In the data rows, 500 means zero.
Every row has a hidden score from 0 to 30. What is each row's score? 15 is about the middle. The score is a weighted sum of the row's numbers plus the product of two more (or one squared), each taken from its middle value.
c(403, 469, 385, 460, 505, 507, 348, 498, 440, 379, 359, 408, 425, 519, 451,
  453): 16
c(400, 404, 406, 448, 442, 476, 380, 450, 422, 403, 429, 410, 363, 454, 416,
  414): 14
c(554, 304, 373, 553, 392, 468, 539, 396, 481, 353, 388, 389, 402, 520, 515,
  485): 20
c(709, 502, 431, 544, 534, 451, 587, 450, 588, 527, 505, 561, 638, 513, 564,
  681): 25
c(494, 510, 408, 538, 381, 499, 369, 381, 391, 452, 408, 520, 479, 545, 404,
  435): 18
c(444, 298, 311, 413, 337, 332, 419, 279, 458, 344, 384, 421, 387, 324, 465,
  418): 15
c(365, 602, 515, 674, 572, 576, 401, 623, 386, 541, 494, 461, 447, 696, 589,
  395): 4
c(431, 380, 535, 499, 413, 552, 544, 450, 413, 439, 405, 378, 382, 490, 554,
  377): 11
c(644, 402, 515, 520, 453, 546, 755, 446, 501, 490, 420, 430, 459, 486, 661,
  595): 22
c(444, 455, 392, 402, 386, 412, 443, 344, 452, 461, 438, 518, 440, 383, 450,
  418): 16
c(446, 548, 550, 425, 444, 413, 448, 432, 534, 539, 543, 562, 501, 405, 436,
  447): 15
c(590, 625, 709, 461, 546, 530, 582, 485, 592, 685, 649, 684, 633, 507, 474,
  613): 14
c(572, 488, 374, 643, 444, 766, 445, 699, 478, 444, 636, 534, 428, 565, 477,
  614): 27
c(522, 481, 401, 417, 374, 349, 474, 356, 485, 468, 492, 552, 487, 355, 459,
  508): 17
c(577, 421, 555, 471, 568, 446, 549, 472, 560, 548, 447, 462, 520, 473, 550,
  479): 16
c(463, 476, 457, 445, 367, 312, 434, 319, 510, 492, 503, 493, 487, 352, 396,
  414): 15
c(823, 829, 643, 476, 557, 481, 642, 476, 578, 805, 737, 977, 895, 414, 501,
  762): 26
c(542, 534, 524, 460, 510, 513, 584, 481, 491, 509, 515, 588, 581, 473, 557,
  569): 16
c(456, 414, 539, 474, 424, 518, 540, 527, 488, 452, 520, 446, 399, 448, 535,
  443): 13
c(414, 355, 328, 407, 345, 354, 397, 382, 393, 346, 376, 391, 367, 349, 418,
  377): 17
c(462, 462, 350, 616, 324, 508, 443, 444, 417, 360, 503, 408, 294, 551, 400,
  320): 9
c(430, 460, 505, 364, 401, 455, 398, 360, 408, 454, 416, 561, 424, 364, 428,
  358): 17
c(500, 419, 687, 523, 622, 620, 633, 651, 569, 560, 494, 424, 449, 522, 669,
  446): 14
c(563, 503, 906, 499, 629, 785, 877, 655, 595, 617, 692, 619, 546, 544, 715,
  620): 10
c(650, 444, 394, 539, 530, 364, 470, 389, 646, 560, 452, 533, 559, 471, 558,
  503): 24
c(337, 415, 371, 545, 386, 486, 413, 456, 329, 403, 422, 406, 368, 501, 396,
  381): 9
c(405, 422, 316, 486, 298, 416, 350, 434, 430, 321, 472, 411, 304, 436, 320,
  381): 11
c(450, 483, 377, 422, 375, 333, 343, 345, 432, 464, 398, 481, 453, 409, 366,
  366): 18
c(493, 363, 411, 465, 515, 428, 464, 486, 566, 384, 409, 394, 444, 487, 571,
  530): 17
c(630, 633, 551, 634, 676, 721, 558, 804, 582, 570, 693, 538, 600, 718, 627,
  719): 19
c(431, 603, 545, 558, 560, 663, 504, 670, 564, 455, 619, 498, 452, 614, 547,
  612): 12
c(447, 575, 631, 527, 682, 653, 659, 698, 692, 531, 608, 479, 535, 632, 702,
  690): 10
c(520, 441, 775, 540, 592, 643, 800, 628, 667, 586, 602, 449, 503, 567, 666,
  568): 6
c(429, 430, 499, 537, 414, 526, 416, 392, 404, 478, 412, 467, 430, 519, 465,
  413): 10
c(497, 496, 433, 522, 385, 363, 440, 358, 444, 522, 461, 505, 510, 440, 408,
  427): 14
c(507, 446, 472, 499, 495, 560, 584, 489, 524, 423, 467, 445, 473, 521, 566,
  531): 15
c(445, 583, 855, 540, 741, 840, 692, 774, 564, 607, 552, 490, 513, 708, 744,
  584): 7
c(433, 381, 365, 583, 576, 461, 384, 544, 443, 428, 376, 363, 381, 519, 482,
  377): 14
c(494, 491, 507, 438, 439, 315, 481, 363, 506, 562, 445, 491, 507, 396, 420,
  440): 12
c(449, 319, 321, 560, 363, 488, 505, 468, 382, 301, 426, 363, 365, 446, 428,
  464): 20
c(621, 451, 686, 676, 674, 701, 721, 723, 662, 568, 663, 494, 546, 661, 648,
  637): 12
c(544, 523, 511, 497, 400, 309, 540, 392, 477, 573, 565, 552, 606, 466, 394,
  517): 9
c(396, 379, 503, 389, 393, 468, 472, 365, 391, 429, 387, 432, 361, 388, 499,
  325): 12
c(380, 399, 352, 457, 384, 433, 358, 401, 365, 394, 426, 427, 409, 390, 395,
  357): 16
c(606, 702, 656, 500, 582, 422, 611, 585, 658, 696, 683, 702, 740, 491, 539,
  674): 16
c(478, 456, 559, 566, 584, 564, 570, 557, 533, 489, 481, 426, 456, 521, 569,
  491): 12
c(652, 390, 523, 464, 430, 510, 695, 439, 528, 481, 489, 470, 478, 410, 613,
  571): 25
c(475, 351, 282, 484, 376, 388, 398, 395, 451, 400, 384, 430, 382, 394, 466,
  364): 22
c(489, 453, 605, 464, 513, 440, 495, 454, 571, 537, 551, 505, 515, 524, 470,
  440): 12
c(497, 533, 494, 409, 403, 534, 514, 414, 410, 510, 492, 644, 549, 389, 471,
  511): 18
c(393, 383, 429, 463, 395, 497, 433, 370, 408, 363, 375, 340, 337, 446, 471,
  325): 15
c(514, 678, 590, 652, 539, 488, 439, 504, 535, 642, 602, 579, 603, 715, 467,
  507): 6
c(515, 547, 453, 549, 510, 527, 443, 494, 502, 508, 471, 537, 564, 570, 505,
  566): 17
c(455, 390, 356, 513, 332, 515, 426, 452, 372, 379, 479, 448, 377, 431, 408,
  417): 19
c(629, 665, 707, 577, 555, 622, 656, 501, 534, 716, 553, 666, 622, 597, 574,
  551): 13
c(504, 523, 466, 493, 475, 428, 444, 474, 432, 535, 470, 543, 543, 456, 435,
  440): 18
c(495, 507, 486, 510, 623, 624, 587, 644, 557, 442, 483, 414, 513, 588, 681,
  668): 15
c(474, 463, 375, 479, 350, 433, 407, 408, 418, 443, 452, 502, 453, 401, 386,
  446): 19
c(551, 891, 648, 507, 833, 774, 446, 717, 542, 643, 517, 641, 678, 796, 559,
  661): 10
c(389, 469, 628, 461, 523, 674, 609, 565, 636, 469, 608, 571, 469, 447, 671,
  573): 15
c(363, 369, 371, 435, 407, 383, 344, 400, 398, 354, 348, 381, 359, 401, 436,
  376): 15
c(437, 383, 457, 435, 387, 436, 453, 368, 467, 459, 464, 432, 415, 375, 425,
  353): 16
c(448, 341, 539, 486, 410, 551, 573, 539, 484, 425, 526, 451, 400, 428, 474,
  434): 12
c(387, 451, 365, 432, 432, 479, 353, 417, 370, 382, 377, 450, 419, 462, 442,
  413): 16
c(433, 378, 380, 426, 338, 233, 392, 316, 429, 449, 423, 437, 426, 321, 405,
  359): 12
c(543, 447, 275, 672, 346, 550, 489, 354, 485, 400, 429, 357, 365, 630, 521,
  319): 21
c(280, 455, 453, 450, 543, 608, 333, 549, 452, 315, 345, 310, 384, 665, 463,
  490): 11
c(459, 539, 517, 544, 589, 572, 445, 544, 461, 495, 444, 450, 499, 578, 526,
  475): 15
c(335, 335, 550, 382, 487, 540, 506, 484, 427, 340, 383, 338, 333, 483, 504,
  405): 10
c(522, 607, 513, 512, 511, 576, 424, 427, 409, 556, 467, 598, 565, 586, 470,
  455): 15
c(402, 430, 407, 504, 490, 453, 320, 454, 424, 437, 353, 430, 362, 464, 436,
  340): 14
c(349, 302, 289, 518, 361, 403, 432, 427, 392, 323, 385, 348, 348, 418, 437,
  371): 14
c(554, 575, 620, 460, 489, 541, 668, 447, 456, 598, 494, 557, 498, 437, 629,
  468): 13
c(504, 611, 516, 479, 477, 482, 482, 520, 511, 554, 583, 561, 542, 494, 430,
  514): 14
c(697, 613, 536, 507, 489, 433, 573, 444, 577, 659, 619, 724, 684, 467, 527,
  667): 18
c(548, 439, 547, 759, 469, 613, 829, 708, 427, 410, 760, 453, 485, 674, 485,
  615): 17
c(399, 399, 383, 505, 482, 475, 390, 515, 385, 403, 383, 387, 381, 475, 456,
  408): 14
c(395, 502, 515, 488, 440, 461, 496, 503, 355, 473, 512, 494, 425, 421, 422,
  384): 11
c(441, 397, 591, 464, 523, 561, 568, 544, 479, 471, 481, 401, 401, 479, 557,
  425): 11
c(447, 397, 425, 451, 365, 386, 456, 405, 434, 413, 414, 458, 446, 395, 408,
  424): 16
c(404, 415, 385, 464, 434, 505, 409, 496, 391, 316, 402, 357, 409, 497, 436,
  478): 20
c(459, 504, 791, 466, 673, 662, 614, 647, 572, 570, 544, 496, 495, 595, 630,
  541): 9
c(473, 732, 705, 460, 820, 528, 485, 744, 641, 586, 598, 471, 667, 761, 489,
  679): 4
c(391, 393, 352, 485, 400, 480, 373, 499, 379, 357, 415, 349, 347, 490, 381,
  397): 14
c(468, 466, 428, 495, 518, 347, 355, 413, 548, 527, 410, 481, 488, 395, 476,
  411): 22
c(456, 404, 409, 468, 416, 400, 520, 413, 566, 430, 478, 436, 424, 404, 503,
  474): 15
c(656, 557, 469, 543, 517, 557, 571, 502, 462, 550, 502, 606, 606, 514, 494,
  567): 21
c(462, 519, 379, 548, 424, 495, 394, 428, 348, 463, 410, 532, 456, 500, 440,
  365): 18
c(587, 560, 492, 595, 565, 529, 518, 597, 592, 570, 623, 541, 556, 565, 545,
  608): 16
c(435, 402, 361, 520, 465, 472, 348, 379, 429, 438, 316, 380, 357, 478, 479,
  304): 19
c(362, 370, 394, 456, 412, 496, 422, 473, 383, 326, 344, 311, 318, 484, 452,
  407): 13
c(434, 369, 336, 521, 395, 539, 478, 562, 406, 314, 469, 348, 350, 476, 456,
  504): 19
c(420, 480, 656, 533, 496, 672, 694, 595, 620, 481, 712, 607, 508, 512, 637,
  605): 8
c(478, 635, 799, 450, 619, 532, 602, 586, 515, 662, 679, 658, 577, 477, 589,
  480): 8
c(437, 285, 350, 491, 297, 442, 523, 376, 587, 297, 505, 464, 395, 400, 565,
  550): 11
c(440, 493, 510, 491, 596, 637, 533, 601, 574, 427, 406, 421, 472, 593, 619,
  629): 13
c(436, 592, 596, 547, 737, 680, 518, 809, 548, 430, 551, 401, 561, 765, 552,
  653): 10
c(387, 443, 423, 447, 365, 346, 399, 439, 438, 448, 509, 517, 408, 367, 442,
  387): 13
c(582, 612, 492, 704, 478, 408, 516, 431, 548, 617, 595, 529, 599, 642, 405,
  464): 11
c(737, 761, 638, 520, 546, 637, 838, 512, 361, 788, 514, 716, 703, 457, 662,
  623): 17
c(725, 516, 477, 618, 752, 410, 551, 551, 756, 623, 495, 497, 674, 590, 651,
  658): 21
c(420, 548, 559, 506, 438, 497, 508, 522, 417, 554, 546, 542, 454, 428, 442,
  405): 11
c(560, 542, 672, 530, 685, 700, 730, 673, 547, 594, 476, 425, 490, 576, 713,
  549): 9
c(326, 311, 476, 455, 354, 426, 506, 424, 407, 341, 450, 381, 339, 403, 392,
  325): 9
c(582, 521, 690, 583, 682, 500, 557, 582, 696, 659, 566, 467, 571, 606, 578,
  528): 12
c(547, 594, 497, 592, 757, 499, 399, 650, 629, 580, 492, 462, 575, 622, 624,
  553): 22
c(696, 751, 673, 399, 523, 358, 562, 373, 640, 812, 689, 858, 806, 392, 464,
  621): 18
c(485, 534, 637, 505, 476, 618, 629, 558, 405, 574, 534, 550, 428, 433, 592,
  486): 13
c(399, 309, 449, 462, 388, 524, 537, 508, 503, 342, 507, 375, 361, 440, 561,
  500): 10
c(404, 498, 527, 412, 517, 435, 414, 456, 490, 475, 418, 437, 482, 515, 387,
  440): 10
c(545, 509, 607, 456, 564, 585, 534, 564, 577, 509, 548, 527, 564, 554, 525,
  558): 17
c(473, 470, 460, 444, 457, 324, 414, 377, 489, 497, 430, 434, 481, 468, 437,
  446): 12
c(629, 590, 574, 553, 601, 576, 570, 505, 634, 624, 589, 651, 620, 557, 593,
  554): 22
c(663, 612, 520, 656, 822, 586, 484, 706, 673, 598, 537, 513, 627, 698, 664,
  633): 19
c(556, 446, 451, 473, 467, 418, 524, 431, 434, 510, 415, 499, 500, 396, 525,
  498): 18
c(433, 458, 471, 535, 497, 440, 431, 499, 445, 473, 427, 400, 426, 491, 484,
  381): 14
c(523, 529, 411, 489, 537, 443, 443, 490, 559, 476, 451, 463, 564, 551, 506,
  525): 20
c(423, 411, 437, 463, 527, 473, 406, 491, 425, 390, 345, 331, 397, 509, 497,
  460): 16
c(524, 609, 561, 567, 686, 622, 432, 649, 552, 569, 538, 547, 547, 606, 497,
  528): 12
c(410, 405, 430, 417, 453, 507, 496, 464, 405, 411, 306, 356, 373, 435, 534,
  411): 14
c(370, 438, 446, 431, 460, 480, 395, 501, 418, 352, 418, 358, 388, 509, 420,
  420): 13
c(405, 412, 457, 409, 373, 419, 414, 343, 390, 431, 387, 445, 372, 377, 432,
  336): 14
c(430, 438, 362, 582, 399, 605, 355, 528, 391, 403, 437, 460, 395, 526, 422,
  454): 19
c(504, 582, 494, 431, 415, 493, 454, 359, 451, 538, 535, 651, 543, 421, 428,
  441): 18
c(393, 409, 466, 442, 525, 481, 447, 521, 460, 394, 403, 375, 390, 504, 473,
  400): 11
c(415, 416, 392, 474, 369, 408, 457, 391, 367, 386, 445, 503, 416, 417, 403,
  443): 13
c(544, 445, 662, 644, 492, 792, 852, 624, 673, 493, 615, 516, 439, 589, 830,
  639): 11
c(647, 588, 539, 615, 877, 588, 459, 728, 669, 618, 487, 503, 646, 658, 660,
  594): 22
c(572, 629, 579, 430, 492, 465, 483, 444, 486, 630, 568, 665, 619, 457, 399,
  495): 17
c(380, 382, 409, 461, 468, 503, 455, 441, 407, 330, 313, 287, 359, 514, 501,
  405): 13
